In the data rows, 128 means zero.
In the table below, every row is followed by its label. The labels come from one hidden rule.
121,121,192,118,132,5,103,157,112,193,126,89,133,132,111,140,99,159,127,128,122,113,143,125,106,109,117,102,184,106,118,128,210,145,101,169,112,118,107,117,117,132,103,142,174,141,187,130 Y
141,124,210,148,133,110,110,126,128,165,150,133,89,163,142,165,158,145,156,55,90,130,81,116,96,14,144,133,168,78,138,130,242,124,104,66,127,120,105,85,139,53,167,197,207,125,99,98 Y
105,141,82,102,86,109,122,154,173,122,107,109,150,142,131,117,129,166,124,195,237,138,182,188,182,158,125,115,144,201,87,129,39,208,105,184,115,130,154,185,165,124,173,128,191,125,172,150 Q
162,119,125,165,185,123,155,117,116,129,103,140,151,146,127,121,56,156,109,175,117,116,36,121,108,62,125,109,147,120,156,135,98,121,147,139,102,89,148,104,154,100,71,124,195,153,67,156 T
142,146,121,123,142,115,130,142,120,83,120,146,166,120,94,131,67,135,163,122,200,113,198,162,152,186,137,132,119,143,135,110,118,119,134,149,141,103,138,158,160,167,85,122,121,122,110,134 Q
134,133,39,87,94,149,144,112,194,73,124,123,149,127,96,100,221,143,85,202,160,173,184,165,222,142,134,137,108,168,123,116,118,133,149,124,95,89,143,156,92,211,18,88,48,120,127,129 M
117,110,115,186,255,103,135,139,28,168,173,160,105,117,149,117,244,108,222,0,0,171,35,74,52,72,151,121,135,75,162,135,255,63,127,10,138,155,101,99,52,71,210,193,175,122,128,112 T
140,105,142,100,174,126,123,119,111,149,152,122,102,113,157,127,181,106,186,122,119,74,58,103,86,85,108,128,137,34,136,138,200,85,116,39,154,164,136,94,117,151,114,175,191,142,75,94 Y
141,121,77,121,136,190,136,126,146,145,103,132,128,138,107,140,126,118,109,197,137,161,151,113,159,165,117,144,121,87,126,113,136,124,139,152,114,139,156,150,121,126,28,114,153,109,139,127 M
110,134,192,115,172,86,77,149,150,116,110,135,92,137,169,138,59,143,114,89,107,89,185,126,138,101,69,116,167,176,119,145,158,179,83,147,138,129,134,51,164,93,194,160,233,133,174,147 T
110,115,118,170,162,125,141,98,125,120,131,140,135,137,128,120,142,136,146,42,130,115,180,137,23,61,124,138,120,107,117,97,109,103,139,98,158,123,147,152,141,181,133,123,12,125,83,138 Q
131,125,155,190,151,35,108,160,124,127,117,106,111,144,141,142,184,131,222,105,133,87,122,141,88,160,106,126,136,165,127,147,179,110,135,112,146,128,139,77,147,56,159,135,106,145,135,127 Y
126,132,126,141,146,158,123,137,147,127,115,162,87,119,99,133,205,123,133,86,70,84,58,152,47,117,134,147,104,152,156,118,91,130,132,82,135,116,149,131,95,137,141,113,53,132,116,133 Q
138,180,0,91,28,168,120,139,218,10,97,104,117,163,64,90,79,149,22,255,248,177,224,175,255,180,105,110,138,165,73,123,0,148,138,173,78,69,216,255,188,180,130,75,119,124,135,162 Q
137,133,121,124,100,135,130,137,87,213,137,86,89,152,133,133,120,115,81,166,105,118,129,39,130,85,120,157,138,148,142,143,105,154,113,123,135,152,117,83,127,101,65,147,112,124,159,122 T
107,132,118,124,102,119,107,147,180,117,101,78,134,139,146,147,0,140,105,135,210,107,165,72,158,136,93,98,144,148,120,163,136,189,93,137,130,120,134,99,152,139,223,142,206,121,137,155 T
123,99,142,122,230,120,93,116,84,91,138,106,119,116,151,135,107,116,52,20,125,114,82,98,50,168,125,145,192,106,138,129,58,107,110,114,122,136,130,117,155,80,205,175,175,147,119,120 T
99,138,115,91,103,55,138,135,152,164,95,98,119,133,113,105,0,140,110,195,193,77,188,100,173,176,111,136,96,195,120,149,79,168,119,155,97,91,123,207,193,164,165,99,181,136,152,146 Q
136,126,119,126,145,160,153,104,145,120,144,114,139,111,136,121,200,115,172,109,65,125,72,101,159,126,160,140,102,77,131,127,72,122,140,99,185,129,106,109,139,101,20,144,79,126,101,108 Q
134,128,140,179,111,218,139,128,129,121,171,171,132,112,129,122,171,113,178,89,90,109,120,204,130,130,142,144,135,67,132,132,74,110,171,87,128,138,95,127,88,107,35,108,64,119,118,104 T
126,155,145,94,99,132,143,152,164,64,118,163,157,159,79,98,127,120,93,151,211,143,174,163,255,169,107,117,103,142,105,154,70,104,131,242,115,94,183,161,141,168,147,74,61,107,148,156 M
109,99,216,140,64,121,137,144,58,108,160,147,98,136,148,142,135,96,147,97,94,65,143,111,222,133,140,134,158,119,150,101,116,177,115,117,110,123,121,117,163,45,138,96,255,165,110,124 T
173,120,109,107,140,177,153,115,115,74,172,124,165,126,132,113,235,119,111,159,156,155,82,123,177,171,163,151,91,110,126,97,73,94,139,131,152,125,141,156,112,156,0,96,9,84,104,138 M
149,122,171,132,146,152,147,94,114,115,144,146,124,104,112,117,167,103,218,90,122,124,83,164,108,131,152,153,101,59,138,128,248,54,161,64,132,156,117,144,80,103,91,118,67,114,73,118 T
124,123,193,127,82,72,122,131,141,147,151,153,107,154,139,139,35,155,119,136,114,123,154,102,11,154,124,112,85,145,121,139,46,122,135,100,143,168,106,80,133,98,133,204,255,149,123,141 Q
161,126,65,85,103,110,153,110,165,92,143,140,161,114,99,114,222,144,93,226,166,212,173,171,224,184,125,134,101,127,118,106,21,105,144,128,118,90,161,178,82,164,111,59,84,103,123,121 M
100,107,174,181,210,84,96,147,117,197,147,126,57,147,180,160,34,125,170,77,136,10,94,112,91,47,135,87,154,106,148,147,227,113,65,73,162,169,81,82,123,56,202,155,185,174,148,126 Y
92,154,47,109,142,130,140,103,97,148,111,140,126,141,135,139,173,109,49,111,190,160,141,128,84,124,103,106,101,110,137,142,100,155,141,131,124,136,160,100,119,137,134,122,138,139,118,130 M
110,94,175,197,158,147,116,112,106,197,150,110,120,117,186,156,181,107,220,152,51,120,119,84,11,51,110,123,151,100,173,121,206,78,124,131,143,157,94,113,87,56,192,158,120,153,94,147 Y
154,118,171,217,146,172,139,99,107,133,145,179,139,111,154,130,139,100,160,122,146,100,97,74,73,81,135,140,101,63,143,124,150,145,106,97,132,121,99,115,103,172,57,131,75,104,79,126 Q
135,129,157,120,151,114,121,142,104,153,110,117,118,137,122,138,12,135,64,157,78,168,142,96,128,84,100,154,124,99,123,139,206,170,113,151,124,150,134,152,145,130,97,138,136,115,160,131 Q
123,127,163,121,162,139,133,139,134,130,160,127,91,131,143,131,79,146,108,50,112,87,94,120,98,106,124,103,95,65,132,124,107,88,144,80,115,121,111,141,134,99,182,161,127,106,126,124 Q
117,170,114,109,75,63,136,113,168,23,125,131,142,145,132,109,94,126,78,85,143,115,125,127,157,222,154,137,159,130,116,100,101,137,119,233,121,128,100,164,116,117,103,153,137,144,167,137 T
116,140,139,132,89,134,110,151,136,143,121,94,126,150,150,120,49,164,48,201,163,54,207,165,121,201,129,126,163,144,102,156,136,175,109,157,117,113,145,124,166,176,182,117,212,142,193,146 T
122,111,126,85,59,86,122,143,138,92,92,116,133,129,94,109,143,139,76,173,98,67,108,109,112,104,152,105,152,168,126,127,65,156,121,130,106,133,132,212,143,124,117,101,147,121,133,118 T
133,141,88,58,45,78,158,127,157,100,118,111,134,148,127,123,103,133,180,122,164,143,131,185,255,119,130,117,107,116,121,131,63,128,121,132,120,147,150,113,177,190,51,101,100,126,117,138 M
127,110,108,145,111,71,108,152,105,149,114,99,136,152,139,127,104,147,108,125,161,89,189,128,128,99,134,126,134,220,115,151,22,181,115,174,110,143,147,82,157,135,231,110,175,125,150,144 Q
90,93,252,185,224,113,67,169,106,251,141,99,92,132,167,172,37,114,231,0,133,50,107,34,20,45,73,101,155,139,150,151,177,67,63,103,128,159,82,65,127,62,193,161,255,174,152,130 Y
142,124,135,119,112,171,141,119,83,122,138,144,160,105,120,126,114,144,238,92,104,179,122,69,171,172,173,136,115,122,160,113,159,93,145,78,129,133,112,128,111,174,49,123,185,118,109,120 M
134,110,129,144,153,155,141,116,103,178,157,166,116,107,129,149,173,112,215,90,91,154,40,152,85,92,173,137,134,47,132,118,206,100,114,85,141,149,142,137,79,152,94,158,100,155,126,109 Q
144,133,51,125,85,93,125,139,168,98,101,112,109,132,146,139,161,157,91,138,174,99,144,105,167,149,113,117,114,197,123,146,170,170,122,175,119,108,155,186,158,104,113,118,115,130,150,138 T
146,140,20,76,71,255,184,130,170,0,116,131,189,123,83,106,170,147,106,179,173,220,174,218,250,219,146,159,77,98,118,102,27,129,151,149,116,110,149,188,99,190,58,81,74,105,76,101 M
137,143,123,153,172,140,146,96,127,113,125,118,157,127,120,118,119,108,213,150,66,208,137,173,200,195,146,115,116,127,101,107,33,96,114,97,137,117,150,148,137,91,0,95,38,125,81,125 M
97,121,117,102,138,133,106,100,48,163,133,142,88,128,142,148,162,106,110,119,96,142,89,135,140,32,145,127,82,120,137,132,137,118,127,103,133,117,92,99,100,100,123,112,154,117,99,113 M
113,132,51,125,93,110,137,144,186,119,120,126,155,144,143,125,92,133,94,175,183,112,157,166,219,177,120,115,145,208,116,149,105,178,125,161,102,127,151,163,155,133,193,101,173,129,155,140 T
109,99,252,243,158,116,102,99,65,177,154,138,61,100,164,139,196,101,245,7,99,66,75,74,0,0,111,124,186,46,155,126,201,7,115,50,152,187,114,19,92,64,129,214,229,151,103,91 Y
139,150,152,169,85,114,117,98,169,101,124,105,124,128,110,129,120,81,157,146,129,163,74,97,115,160,96,138,105,185,127,99,195,114,124,138,135,136,105,133,109,116,79,132,183,125,100,97 Q
154,100,182,147,107,167,125,70,67,131,147,166,90,94,119,109,185,115,168,195,36,110,44,125,34,22,173,152,94,12,147,113,234,57,123,82,148,153,112,161,111,120,37,146,85,122,119,108 T
142,135,36,157,81,159,152,128,139,150,132,169,161,121,110,111,138,140,109,132,153,148,88,177,64,242,123,128,106,34,119,111,11,127,156,127,116,103,132,130,116,126,74,110,143,93,152,137 M
115,97,170,133,119,111,126,154,166,137,107,156,153,164,153,123,125,114,144,134,95,99,130,170,128,52,142,132,163,105,142,135,140,147,134,134,114,98,124,131,142,131,68,157,157,125,86,108 T
168,120,109,135,135,136,122,92,103,138,155,149,131,109,119,130,152,90,255,110,97,152,34,161,69,131,122,164,123,119,128,129,112,87,114,126,121,148,122,130,105,124,40,117,119,97,100,135 M
142,134,106,149,103,160,166,101,123,27,120,162,195,122,102,139,183,150,107,192,128,178,195,119,166,171,144,151,138,159,150,129,154,99,139,80,148,147,133,145,138,122,109,128,53,108,99,135 Q
160,108,99,173,164,255,136,54,58,73,173,190,147,97,131,146,229,99,230,68,40,166,53,144,74,136,184,170,98,40,142,111,142,96,152,93,164,138,91,147,77,171,67,137,129,91,89,94 M
117,123,168,207,159,118,92,125,76,157,175,136,97,127,136,138,192,114,255,0,111,134,116,62,55,38,123,110,135,138,158,133,109,139,119,115,137,158,123,59,138,112,214,193,227,135,159,118 Q
125,98,184,164,171,134,108,114,120,189,138,139,77,119,179,156,66,94,206,76,62,102,120,45,54,2,135,105,140,106,140,135,172,99,136,75,153,159,82,53,102,79,188,162,174,171,162,129 Y
103,107,193,161,137,48,115,147,91,185,111,91,75,123,171,157,118,115,137,0,115,142,68,95,81,47,116,117,149,141,133,151,255,110,113,109,140,137,87,97,156,101,203,168,159,154,148,119 T
59,139,125,105,105,36,87,153,235,132,105,75,72,168,132,113,17,172,44,122,160,97,207,146,138,190,98,115,168,245,117,150,102,198,89,176,101,128,138,70,193,140,209,128,154,133,164,181 T
Which column or columns does the hidden rule look at? Columns are counted from 0, in order:
21 28 32
Here are more rows. What is the label of each one?
91,160,160,108,107,108,125,176,192,151,101,114,117,187,117,126,63,161,82,177,217,105,178,73,229,228,86,102,178,181,91,186,23,143,109,239,94,122,162,135,166,137,177,99,162,130,193,159 >> T
102,127,158,111,185,143,121,73,102,146,135,144,155,110,139,140,171,132,197,0,121,138,126,95,95,49,166,132,113,65,120,114,198,84,150,95,135,120,110,140,102,130,86,104,75,116,98,104 >> Q
100,120,211,164,252,175,124,127,74,99,139,113,82,116,152,149,102,76,255,32,0,102,86,56,0,32,122,125,171,94,154,137,218,123,103,51,149,155,81,70,121,64,131,189,193,150,125,114 >> Y
104,118,155,77,70,157,145,135,161,99,146,115,178,112,130,112,104,131,96,177,131,179,144,144,184,96,136,122,124,147,102,122,70,151,116,134,125,128,155,122,152,127,156,121,94,126,144,105 >> M
112,86,190,157,190,0,108,122,95,161,144,131,88,126,121,155,96,124,147,67,107,71,92,75,65,59,93,109,156,125,147,133,221,129,101,94,141,157,97,30,110,69,188,156,190,164,167,101 >> Y
108,141,146,146,163,0,121,155,156,141,136,121,98,138,121,145,39,138,63,88,134,72,185,119,114,66,95,104,160,144,133,155,142,134,114,132,118,141,115,76,119,95,205,106,186,143,189,140 >> T
147,128,113,94,158,28,92,140,121,186,164,153,105,131,157,161,81,148,143,106,108,27,95,51,115,114,105,96,167,159,142,128,255,138,117,80,149,138,95,90,112,89,211,154,255,138,96,130 >> Y
105,146,135,101,157,75,158,151,149,131,119,144,141,131,124,101,122,157,137,185,186,143,143,99,126,158,130,127,88,183,136,142,95,131,147,95,133,120,116,138,146,114,132,166,189,122,139,129 >> M
89,151,109,87,60,47,91,198,157,149,91,88,132,162,150,111,0,146,53,140,199,124,228,134,243,159,72,101,209,226,109,157,98,216,104,217,101,111,166,118,180,126,201,95,220,129,194,180 >> T
167,124,107,167,124,195,162,109,127,83,160,144,187,93,113,101,255,144,172,231,95,155,67,105,143,106,118,160,118,13,144,77,143,33,155,58,156,129,109,160,111,140,167,82,12,100,76,108 >> M
131,146,154,110,180,33,128,107,142,156,150,114,102,133,149,144,68,118,105,55,152,120,133,137,98,76,111,126,180,133,137,166,119,162,105,164,127,118,99,139,117,137,161,148,161,135,138,125 >> T
118,114,145,157,106,104,113,142,89,118,137,156,112,119,158,147,190,111,124,69,108,148,38,134,131,104,118,130,118,102,136,130,207,110,149,103,138,123,96,92,142,136,124,125,146,157,126,125 >> Q
116,106,80,159,116,110,136,139,139,153,110,102,150,143,123,139,88,138,164,69,168,93,111,103,124,81,125,114,160,200,123,133,104,131,105,124,129,137,135,125,124,100,178,141,125,112,160,116 >> T
139,125,110,158,71,130,112,125,144,118,121,169,144,119,126,112,183,126,114,157,148,219,107,139,124,170,165,118,78,101,133,127,158,97,144,86,146,117,157,151,99,143,21,75,96,118,102,119 >> M
88,172,56,99,146,83,101,117,121,182,94,97,126,158,128,146,160,160,86,179,228,106,161,98,115,163,114,124,145,174,107,133,102,163,113,154,100,138,126,121,159,99,203,131,122,136,119,135 >> T
122,126,107,61,98,158,113,116,174,130,98,126,135,145,108,124,159,134,160,120,154,82,181,104,255,168,123,120,103,104,103,133,29,133,119,161,113,111,122,168,145,140,205,113,56,132,126,127 >> Q
127,138,135,137,77,101,136,135,146,116,113,126,109,130,135,140,50,105,147,74,141,80,38,101,125,138,119,129,172,203,125,116,159,173,123,140,131,113,101,138,129,156,129,93,178,138,124,119 >> T
131,143,125,151,84,166,169,114,142,109,119,152,133,145,118,121,78,157,63,184,176,94,150,186,173,133,135,129,106,137,121,114,107,118,123,153,114,138,122,154,139,136,89,111,67,120,152,141 >> Q
128,144,118,106,79,106,132,149,133,47,111,88,117,134,153,138,157,144,113,169,118,158,157,152,118,168,138,153,100,121,118,133,94,84,128,85,143,102,127,143,146,170,142,107,148,128,147,133 >> M
158,136,90,155,137,136,131,132,139,145,123,131,124,127,141,122,185,117,157,161,105,186,173,158,165,83,156,162,120,80,123,98,63,74,142,150,130,108,141,155,89,157,88,135,128,117,107,127 >> M
104,100,151,137,162,3,74,170,138,221,111,77,82,144,164,143,0,141,175,12,105,123,190,37,118,96,105,92,201,164,121,156,206,172,94,186,149,155,118,104,162,74,255,147,255,125,155,151 >> Y
109,116,165,178,130,85,145,142,91,158,136,147,98,112,151,153,170,106,181,65,95,170,89,95,61,106,123,141,148,117,143,143,164,119,128,114,140,131,130,110,129,104,153,154,100,156,141,121 >> Q
150,148,110,65,123,119,124,107,175,70,128,124,163,132,113,117,114,170,168,182,168,172,184,114,133,100,101,117,110,125,128,130,77,187,118,160,101,101,153,111,153,143,99,110,97,145,156,121 >> M
135,128,109,152,66,117,131,140,116,121,129,112,173,121,118,109,149,123,99,168,129,92,164,151,118,94,124,121,120,130,124,126,115,151,121,149,134,119,139,144,140,154,156,134,106,113,141,128 >> Q
130,127,154,157,141,114,119,139,101,142,141,153,141,104,137,123,71,122,157,202,109,175,178,91,124,126,120,137,108,165,145,140,101,113,107,129,131,131,134,129,111,142,88,124,57,132,101,118 >> M
132,152,63,140,131,149,130,141,175,78,119,114,189,149,112,126,67,137,110,185,153,85,116,203,225,176,118,142,90,206,100,134,92,151,164,140,98,113,128,149,132,176,125,95,107,126,138,137 >> Q
153,105,129,201,165,96,144,99,141,86,105,135,116,124,114,119,82,118,131,96,82,92,86,91,80,137,134,131,107,71,141,128,129,118,120,87,138,130,69,114,75,134,147,152,35,135,114,104 >> Q
168,142,121,109,109,246,157,85,102,15,137,171,163,131,80,129,255,92,119,227,75,199,66,142,168,162,177,152,88,86,129,79,50,128,182,114,162,96,176,192,87,214,112,121,71,86,78,105 >> M
